The rows of R fall into 4 groups, and each row is roughly a mix of its group's hidden directions.
R, 140 rows:
[[  2  20  10  28 -21  30 -13 -33  58  11  34]
 [ 65  42  27   6   2  27  -6  -2 -17  24  11]
 [ 23   7 -11 -20  -3  37 -24  19 -11  67 -23]
 [ -8  24   4  29   5  48 -30  50 -22   5 -29]
 [ 27 -12  28 -19  -4   4  -1 -69 -21   4  35]
 [ 15  18  61 -49   2 -28  19  16 -15  -7  16]
 [ 13 -38 -26  13  -8 -31 -18 -16 -66   1  15]
 [-20  28  28  48 -37  29 -17 -10  16 -36   3]
 [ 15 -39 -39   2  16  -6  46  16 -46  19   8]
 [ 63  44  14   5   6  12  -1 -22 -31  24  13]
 [  3  18 -14 -28 -49 -38 -38  23  34 -10 -11]
 [-33  -5  19   9  24 -12 -29 -70   5   6  21]
 [  2  -3  47 -27   9 -29  -5 -61  10  10  27]
 [-48 -23 -34   3 -12 -33 -30   4  42  20 -12]
 [ 47  -1  22  -8  35  27  26 -10 -45 -19  24]
 [ -1  22  16  32 -22  29 -26 -36  52   3  28]
 [ 27   7  -2 -42 -20   9 -32 -47 -25 -28 -29]
 [ 16  23  -7 -15  48 -28   5 -35 -54   9  13]
 [-46   2  23  44  -8  37  31  -1  -7 -37 -12]
 [ -4 -25  44  34  44  27  39 -13  -1 -18   8]
 [ 25  12 -15  -6  30  24 -70  12  20  26  -4]
 [ 37 -29  39  12  37 -28 -36  26   8  19 -12]
 [  7  16  52 -32 -30   6  35  12 -26  38 -10]
 [ -9  21 -19 -50 -17  50 -10  47  -6  11   0]
 [  1   3 -20 -11 -12  60  38  47  -3  20  13]
 [ 11  -3  13 -29  23  19  16  22   3  12 -75]
 [ 34  -7 -17  31  23 -48  42 -35   7  -7  16]
 [ -4  -7 -34  54  -2  18 -48 -28  30   3  -4]
 [-27 -32  -6 -41  14 -35  36  18  20 -37 -17]
 [-22  -4  28  15 -32 -20  67  -7 -20 -22  14]
 [ 26  32  26  -3  24  19 -41  26  33  39  14]
 [-21  -5  17 -54   3 -46   3 -31   5  22  34]
 [  1   7   1  46  30 -57  19 -26 -22 -25  -7]
 [-32  -9 -40  37  11  33 -20  49  -8  -8 -14]
 [-19 -23  35  37  15  18  -4 -51  19 -34  19]
 [ -1  -7  40 -17   1  21  51  24 -52  13 -11]
 [ 34   7  33  -2  36   0  12 -65 -24   2  -2]
 [ 28 -20 -26 -40  21   8   7  22 -32  53 -16]
 [ -3   8  26  13  13  -7  -4 -84  13 -12   5]
 [-39  -7 -20 -51 -27  -7  47 -26   9  -7  12]
 [-26 -32 -26   8 -27 -31  23 -23 -37 -41  19]
 [ -7  11  34 -43  19 -49 -13 -20  42  -9  13]
 [ -4   5 -33  41 -12 -26 -28 -22  40 -36  28]
 [  0  18 -36 -26  13 -20  54 -22 -45   7 -15]
 [ 35  12  31 -36 -12  29 -29  10 -25  42 -25]
 [-11 -52 -23 -39  52 -16  11 -18  -8 -12  11]
 [  9 -31  -7 -21  35  26  24 -23 -56 -26 -11]
 [-49 -29 -16  -9   1 -36 -14  -1 -25  39  38]
 [ 31 -15   8 -28  60  13  20 -11 -41 -21   7]
 [-64 -33 -16 -16   9 -25   1  18  28 -24 -20]
 [ 53  20 -29 -39 -15  45  -1 -21  -3  12 -11]
 [  0  -8  32  14 -20  29 -51  11  54 -18   5]
 [-73  -9  10   3 -43   4   2  13  26  -9  12]
 [ 42  38  37 -22  37  34   5  -5  15  -1 -27]
 [ 51  -8   2 -21  39  16  -3 -30 -29  25  36]
 [-43  -1   1  28  -8  21  43 -35 -18  38 -25]
 [  8 -13  -2 -34  42 -52  21  14  -5 -34  31]
 [-36   5  25  43 -16  21   8  -3 -28 -19  53]
 [ 11  21  -3  55 -18  31 -35 -23 -26  30  19]
 [ 66  -6   1  -6 -21  -5 -50 -10 -30  -3   7]
 [ -8  23 -39  -6  -4  47  41  30 -24   9 -30]
 [ 40  23 -32 -40   6 -14 -32  40   1 -11  28]
 [ -4  15 -18  29  19 -14 -42  -1  41 -46  33]
 [ 52  41   4  13   4   6  -6 -29 -45  29  12]
 [ 53  24  23 -13  21  33 -18 -15  -9  36  31]
 [-30  -9 -43  -5 -18 -49  16   6 -30  40  11]
 [  5  -6 -29  29  -2  28  12  69   4  10  32]
 [ 20  -3  52 -43   1 -21   6 -45   7  13  31]
 [-25 -32   7  21 -30  -4  31 -54 -10  -3 -38]
 [  6 -16  12  25 -56  37  -4  36  40  -2 -10]
 [ 17   7 -17 -27  -5  55  27   2  -4  49 -31]
 [-26  19  30 -21  44 -51   2 -11  15  34 -11]
 [-12  -2 -28 -23  20 -43  59   1 -32 -12 -11]
 [  1 -15  -6  34 -17 -23  25 -58  32 -29  21]
 [-59 -13  29  29  17  19  33 -23  14   0 -27]
 [ 14 -41  -3 -51  46  16 -10 -13  23  16  26]
 [ 27   5 -10 -52  -9  10  13 -56 -13  35  -9]
 [-34  -9  -6 -29 -22  17  27   6  31  42  46]
 [ 49  27  39  -2  24  29  13 -10  20 -26 -32]
 [ 26  23 -32 -44 -36 -30 -11  35 -10  23 -13]
 [  1  -3  -4  33 -60  52 -13  -5  21   2 -23]
 [-39  10 -13  37 -51 -15 -26  15  35  17 -12]
 [ 36   6  43 -44 -14 -24  -2 -47   9   3  20]
 [-23 -32 -65  42   6   7  30  -4  -2   6  -1]
 [ 13  16  22 -28  26  32 -72   0   9  -2  -1]
 [  7  -4 -55  21  -3 -21 -46 -25  41 -11   9]
 [ -6 -23 -23  36 -46  44   6 -28  -9 -23 -26]
 [ -6 -21   2 -45  24 -31  33  30  23 -35 -28]
 [ -3 -22 -33  -9  58  -6 -35 -29 -28  25  -4]
 [-48 -33 -12  33  14  50  -5   6  -9   1  33]
 [ -9  27 -48  29   8  44 -36   7  -3  -9 -33]
 [ -3  30  -9  -9 -31  45   0 -30  43  22  36]
 [ 38  25 -19 -10 -27  20  67  -4  -7  12 -12]
 [-22 -26  21 -11 -12  12  41 -28 -23  33 -49]
 [ 24   7  30  -8  -6  45 -11 -15   9  31  59]
 [ 17 -12  15  37 -26  50 -46   8  32   5  12]
 [-19  16 -34  23  -1 -13  10  62  16  -5 -43]
 [ 39  29 -27 -47  -4 -16 -35  34   8  -2  21]
 [-25   7  52 -21 -12   4  59  11 -26 -10 -10]
 [-30  -7  30 -23  -8 -56 -31  13  41  -2  11]
 [-22 -27 -50  38  15  -8 -42 -16  -4   7 -31]
 [-23 -13  33   7  14  17  54  16 -41 -37  -3]
 [ 68   3 -21 -11 -19  24 -40 -15  -7 -23   7]
 [-53  31  17  26 -51  -6  11  20 -12 -16 -16]
 [  4   2  -8  -7  -8  47  61  45   2  18   8]
 [-14 -13  19  35 -15  20 -46  45  29 -25  17]
 [ 24 -15  56  -9 -12  -8  26  -7 -55 -21   1]
 [ 37  18  12   1   6   3  10 -79 -16  -4  -5]
 [ 22   8   7 -35  -9 -24  28  39  28 -19 -52]
 [ 31   2  14 -13  32  30 -22 -27   2  33  55]
 [ 25 -12  59 -10  26  21  52 -12   3  -1  17]
 [-41 -36   9 -57 -19   1  31  -7   7   5 -29]
 [ 11  10 -29 -12  37 -40  47  23 -36  16   9]
 [-28 -24   3  25   8 -14  53  -7 -20 -54  10]
 [ 16 -34 -18 -29  15 -16  15  41 -55   7 -22]
 [-41  19  34  14 -32  28 -18   5  17  20  49]
 [ 67  30  18  -2  12  30 -11 -12 -20  30  12]
 [ 50  -3 -31   7  40  -6  -9 -22 -40   5 -35]
 [ 20  44 -25   9  -3  63  -5  -2  18 -12 -32]
 [ -6  42  -3  24  28  20  26  25  17  56  14]
 [-29 -28  28  15   4  26  51 -12 -33  18 -33]
 [ 11  22 -11  44 -40 -29 -24  18  43  24  -2]
 [ 20   5 -34  21  -4  31 -62  -6  19  34 -13]
 [-33 -10 -11 -14  -1 -46  31  25  11 -40 -40]
 [ -1  16 -21  31 -23  29 -61 -20  30 -14 -16]
 [-14 -15  21   6  50  64 -19  18 -10   6  17]
 [-48   9  37  18 -23  -6  60  -9  10  -2   1]
 [-18   2  20  17 -40  43  36   0 -27  34 -30]
 [ 51  33  20 -10   5  40 -21  -5  22 -30 -30]
 [ 26   7 -24  57  -9  47 -10  34  -5 -17  -6]
 [ 20  21  -6 -38  28 -58  -7  -2 -25 -38  -2]
 [-62 -17  17 -18 -21  -3   3  34  45 -12   8]
 [-12 -19  -7 -59   5 -37   4  19 -42 -26 -17]
 [-17 -21  50  22  28  18  48  12  30 -17  10]
 [-15 -10   7 -18   3 -20 -62 -49 -12  11  30]
 [ 30  18 -28   3   2 -40  18 -51 -11 -39  19]
 [ 43  -4 -33   3  50 -18 -14 -21 -35   8 -28]
 [-20  19  16  -1 -37 -19 -13  22  62  24  25]
 [-48  -6  34  37  -3  39  33 -12  -9 -13 -27]
 [  1  11  11  29 -20  37 -21 -30 -24  33  52]]

Each list below has one row that fits no group; the rest each fit one group, if only roughly. Name that row.
  j_973: [-35  36   2  -3  -5  49  10  24  19  50  -9]
  j_458: [ 44  30  16  36   9  33  42  -6 -33   7   8]
  j_707: [-32 -10  16 -27   4 -61 -39 -12  -1  20  25]
  j_186: [-29 -55 -32  21 -14  -6  10  -9   3 -38 -36]
  j_329: [ -6   8  -6 -70  15 -46  -5   0 -24 -21   7]
  j_713: [-13 -37  -4  67  -5  -5  27 -33 -17 -15  10]
  j_363: [ 55  19  23  -2  -5  44  49   6   1  -9 -12]
  j_911: [-28  10  -6  -5 -11  57  46  -6   4  20 -41]
  j_462: [ 45  -2  30 -23  -8  40  26 -44 -10  -2  27]
  j_245: [-54 -16 -21  42   6   5  48 -15  20   2 -13]
  j_168: [ 23  -5  11  15  15 -43 -60  19 -12 -14  36]
  j_477: [-35 -33 -11 -50  39 -36  -3   7  25  -6   4]
  j_277: [-10  15   8 -69  21 -28  12 -28 -20   4 -29]
  j_167: [ 27 -18   1  21 -37   9  -7 -65  -2 -36   5]

j_458
  j_117: [-50   2  13   2   9 -15 -63   9  36 -10   9]
  j_145: [ 19  -2 -28 -14  31 -40  37  39 -23  19  30]
  j_715: [ 55  44  20 -25   4   9  20 -34   7   0 -28]
  j_650: [ 28   0   7 -52 -35 -40  18 -16 -10  33  19]
  j_709: [-18  32 -25  -2   3  34 -30  52  33   0 -28]
  j_933: [ 13  64  31  16 -42   6 -12  13  -1  27  16]
  j_996: [ 25 -15 -62   8   2 -41 -26 -15  26  10  23]
  j_520: [-17  18   9 -74  21 -29  -1 -17 -12  19 -15]
  j_291: [-73 -12  30  15  -6   4  -4  21  26  23  16]
  j_643: [ 67   1  44  -4 -20  28 -11  -2  11  16 -18]
  j_79: [-28   5 -27  -5 -37  -5  21 -43 -19 -54   5]

j_643
  j_963: [ 14 -29 -10 -19  24 -50  50 -13 -20  26 -15]
  j_995: [ -2   6  16 -49  51 -11  -8   6  14  26  46]
  j_676: [ 12 -16 -21 -36  23  23 -58  17  26   4  33]
  j_36: [15 37 -5  1 11 25 29 -9 47 51 20]
  j_359: [-75 -14   8   4 -14   6  -8 -11   8   1  45]
  j_574: [ 49  20  -8 -52 -34 -28  23  -9 -14  13  -7]
  j_358: [-71  -1  16 -22   6  -2  36  20   9  27 -13]
  j_214: [-20 -35 -66  38  22  16   0 -11   4  -8 -15]
  j_757: [-13  27 -23  15 -27  36 -46  -4  32  33 -24]
  j_129: [ 51 -14  25  14  20   4  -5  23 -47  33  24]
  j_433: [-26  25  -9  -5  22 -26  64 -18 -10  30 -24]
  j_711: [-46  -4  26  39  16  -4  33  13  49  -9 -11]
  j_506: [ 14 -20  14 -17  29  28  -6 -38  -6  22  62]

j_676
  j_275: [-11  52  -5  18  -3  40 -35  42  19 -10  18]
  j_127: [-10 -11  -6 -20  57 -38  15  -9 -23 -17  45]
  j_957: [ -2 -23  10  11 -14 -32 -19 -42 -26 -56 -26]
  j_998: [ 37  27  17   7   6  37 -38   3  15 -18 -51]
  j_383: [ 67   5 -15  10  -1  -1 -33 -44 -22  -4  16]
  j_819: [-19  -8 -22  22 -30 -25  15 -43 -23 -44  34]
  j_865: [-20  29  46  -5 -31  13   8  13  25  10  55]
  j_645: [-12  11   8 -21 -22 -67 -14  27  38   0 -18]
  j_94: [-24 -17  24  -9   9 -45 -65   5  18   0  16]
  j_664: [ 30  27 -19 -49 -15  53   9   4   3  31  -9]
  j_599: [-12   5  24  39   2  34   1 -36  -7  39  47]
  j_242: [-10 -21  18 -39  31 -58  24  15 -27  -1 -15]

j_599
  j_15: [ 32 -11  51  -7   9 -13  64 -13  -6  -8  13]
  j_714: [-11 -37  -1  70 -34  20  11   0  11   1  18]
  j_143: [ 58  16   0   3 -13  60  28  -8  -6 -12  -9]
  j_27: [ 12 -29  16 -34   1 -18  56  13 -46  20   2]
  j_700: [ 56  27   3  14  51 -16 -18  14  -1  32   9]
  j_513: [ 28  11   2 -62   7  14  29 -23  14  10 -43]
  j_684: [ 12  -5 -29  43 -21  15  13 -26 -56 -20 -23]
  j_741: [-25 -36 -13 -35  44  -5 -22 -19   5  29  39]
  j_288: [-17 -22 -58  37   5  26   5 -43 -12  18   1]
  j_828: [ 43  21  -4 -40 -26 -28 -45  -4  16  28   6]
  j_548: [-15  29 -15  20 -19 -39  12  24 -16 -28 -56]
  j_2: [ -7  15  -8  52 -56   5  18   2 -20 -23 -32]

j_288
  j_341: [ -8  34 -29   8 -19  28 -53   1  40  26 -12]
  j_196: [ 52   3  42 -31   0 -20 -43 -11 -14  22  -3]
  j_915: [-30  31 -21  13 -22   6 -36 -19  61  -4 -12]
  j_413: [ -9  15 -32  -1  56  -2 -42  22  39  -3  16]
  j_734: [ 50  -2  29  -9 -35 -41   7 -18 -24  -7  35]
  j_958: [ -2  25 -42 -14  28 -31 -29  17  48  -2  28]
  j_20: [ 61  16  25 -10   2  41  42  15   5  -9  -9]
  j_570: [-41  -7 -10  45 -41   9  -8 -20  -7 -31  38]
  j_925: [ 12 -27  -5 -22  25 -36  54  28  11  33  19]
  j_691: [ -7  14   8  28 -63 -23 -34   7  41   3   7]

j_691
  j_469: [-58 -35 -23  11 -31  29 -17 -19  24  -7 -12]
  j_634: [ 32 -20  40 -32   6  -4  13 -58 -25 -14  -8]
  j_864: [-56 -20   3  47  31  28 -12  20  20 -10   2]
  j_703: [ -7  28  11  26 -57  -8  10  34  23 -20 -39]
  j_639: [-41  -6 -33  17  35 -23   4  -8  45 -31  26]
  j_241: [-15   6   9  25 -46  -7   0  47  32 -11 -45]
  j_947: [ 39  27  51 -18 -40   5 -32   4 -16  21   6]
  j_750: [ 14  41 -21  22 -27  38 -31   4  17  -3  48]
  j_661: [ 12  38  -3 -66   4   5 -21  43  11   7  -2]
  j_834: [ 47  -5  35 -49 -11 -18  21 -29 -22   7  22]
  j_65: [-39 -19 -36  46   2  10  40   0  -4 -39   3]
  j_601: [ 35  11 -17   2 -50  10  -8 -58  -9 -29   4]
  j_568: [ -7  31  -1 -15  11  25  20  26  41  60  15]

j_634
  j_311: [ 48 -27 -40  34 -16   4  12 -27 -33 -12 -19]
  j_981: [-37  10 -37  22  15  38 -57  13   4  -5 -10]
  j_798: [ -8 -22  28 -36   8 -49 -25 -18  13  19  44]
  j_687: [ 34  -4  27 -18  16 -34   3  15 -30  30 -54]
  j_756: [  7  -4   1   5 -24  11 -20 -66 -52  13 -10]
  j_632: [-76  16   7   5 -17 -38  10  19  15  -3   7]
  j_121: [ -4 -23  20  21   9  56  55   1   7 -21  21]
  j_354: [-53 -11 -15  -9  10 -24  13 -19 -17  52  34]
  j_690: [ -4  34 -22   4 -32  66 -11  -6  21  19  23]
  j_379: [ 46   3  -7 -45  11   4  18 -45  21   6 -37]
  j_284: [-16 -11  45 -44  16 -33  11  -9   7  37  35]

j_687
  j_841: [-53 -46  13  -4 -43   3 -11 -10   4 -36   1]
  j_397: [ 47  17  14 -18  59 -21  -3  -1 -23  19  29]
  j_212: [ 34  -6 -50  19 -15  10  24  -4 -59   5  -6]
  j_55: [ -8 -49 -45  -4  23 -16   8   0  11 -36 -41]
  j_936: [ -5 -49  14 -34  18 -30  11  23 -30   2 -44]
  j_823: [-35   3 -16  65 -12  20  12   5  14 -40  17]
  j_648: [-25  15   7 -18  -5  57  20  39   8  38 -24]
  j_549: [ 46  48  45 -12 -24 -25  -9  13 -16   8 -13]
  j_75: [ 34   4   4  26 -51  30 -36 -33  -8  24 -14]
  j_46: [ 10 -13 -32 -19  60 -28   7 -32 -33  -9 -16]

j_549
  j_600: [-43  -8  -9 -12   6 -22  34  13 -26 -46 -42]
  j_655: [ -6 -10  -2 -27 -15 -27  38 -44  45 -36  -2]
  j_566: [  0 -54 -16  22  -9 -40  14 -15 -49 -19   1]
  j_797: [-32  -3 -65  17 -46  -5  14  22  -6   4   3]
  j_790: [ 11 -24  14 -31  10  -9  55  21 -52  18  -5]
  j_888: [ -8  11 -62 -32  46 -12   7 -10 -31 -12   4]
  j_43: [-33   2 -38  24 -37 -54 -21 -25  -1  -1  -9]
  j_595: [ -4  25  14  38 -15  40 -64  13   9  -7  -5]
  j_155: [ -1   0  -7  52 -57  14  15  -5 -13 -24 -37]
  j_265: [ 19 -42  -1  -8  29 -54  43 -21  -8  13  -6]

j_888
  j_730: [-41 -51  10  31  31  -9   1  33 -23  -1  23]
  j_345: [  7 -11 -32  21  29  46   4   4 -60  16   1]
  j_950: [-11  32 -31   7 -35  56 -11   4  20  -7  38]
  j_510: [ -1   9 -67  17 -10  -5 -31   2  41  31   1]
  j_14: [ 12  25 -41 -11   6 -55  34  21 -21  28  -6]
  j_496: [ 49  33 -24   3   5 -16   4 -35 -32  -1 -45]
  j_499: [-16 -34   6  65 -25   2  11 -25  32  -3  21]
  j_204: [ 28 -32 -34 -24  18 -15   6  15  19 -19 -59]
  j_528: [ 26   4  18   6  11  82  20  -8   3 -14   6]
  j_193: [  3  39  -7  48 -12  31 -23 -28  25  -8  40]
  j_33: [-42 -41 -20  44  15   0   8  46 -17  -5   3]
  j_671: [ -3  11   1  27 -15  70  16   4  14  26 -36]
  j_949: [-60 -10 -26  14  -4 -35 -45 -17   4  16  11]
  j_928: [ 44   0 -23 -26  -1  31 -31 -23 -51  17  10]

j_14
  j_844: [-28  24   1  -5 -11  62  14  21  14  46 -16]
  j_874: [  7 -24 -22 -32  24 -40  55  24   6  17  13]
  j_24: [-27  22   0  -6  -7  57  11  31   7  52 -12]
  j_801: [-68  11  15  28 -41   0  18   8 -16 -17  12]
  j_110: [ -8 -38   9  62  19  15  18 -18 -37 -16  13]
  j_132: [-25  34   9  -1  -6  56 -12  36  18  41   7]
  j_343: [-13 -10 -74   2  13   0   1  12 -12 -23 -43]
  j_278: [ 37  12  23  23   3  42 -38   9  21 -20 -43]
  j_840: [-18  -3  63  -3   6  28  37  -3 -38 -21 -15]
  j_993: [-10  19 -18 -18  -1  56  43  17   6  21 -41]
  j_540: [ -4  29 -51  23  -7   0 -33  17  45   0  33]
  j_382: [-11  -7  58 -13 -14 -15  57  -6 -30 -14   0]

j_343
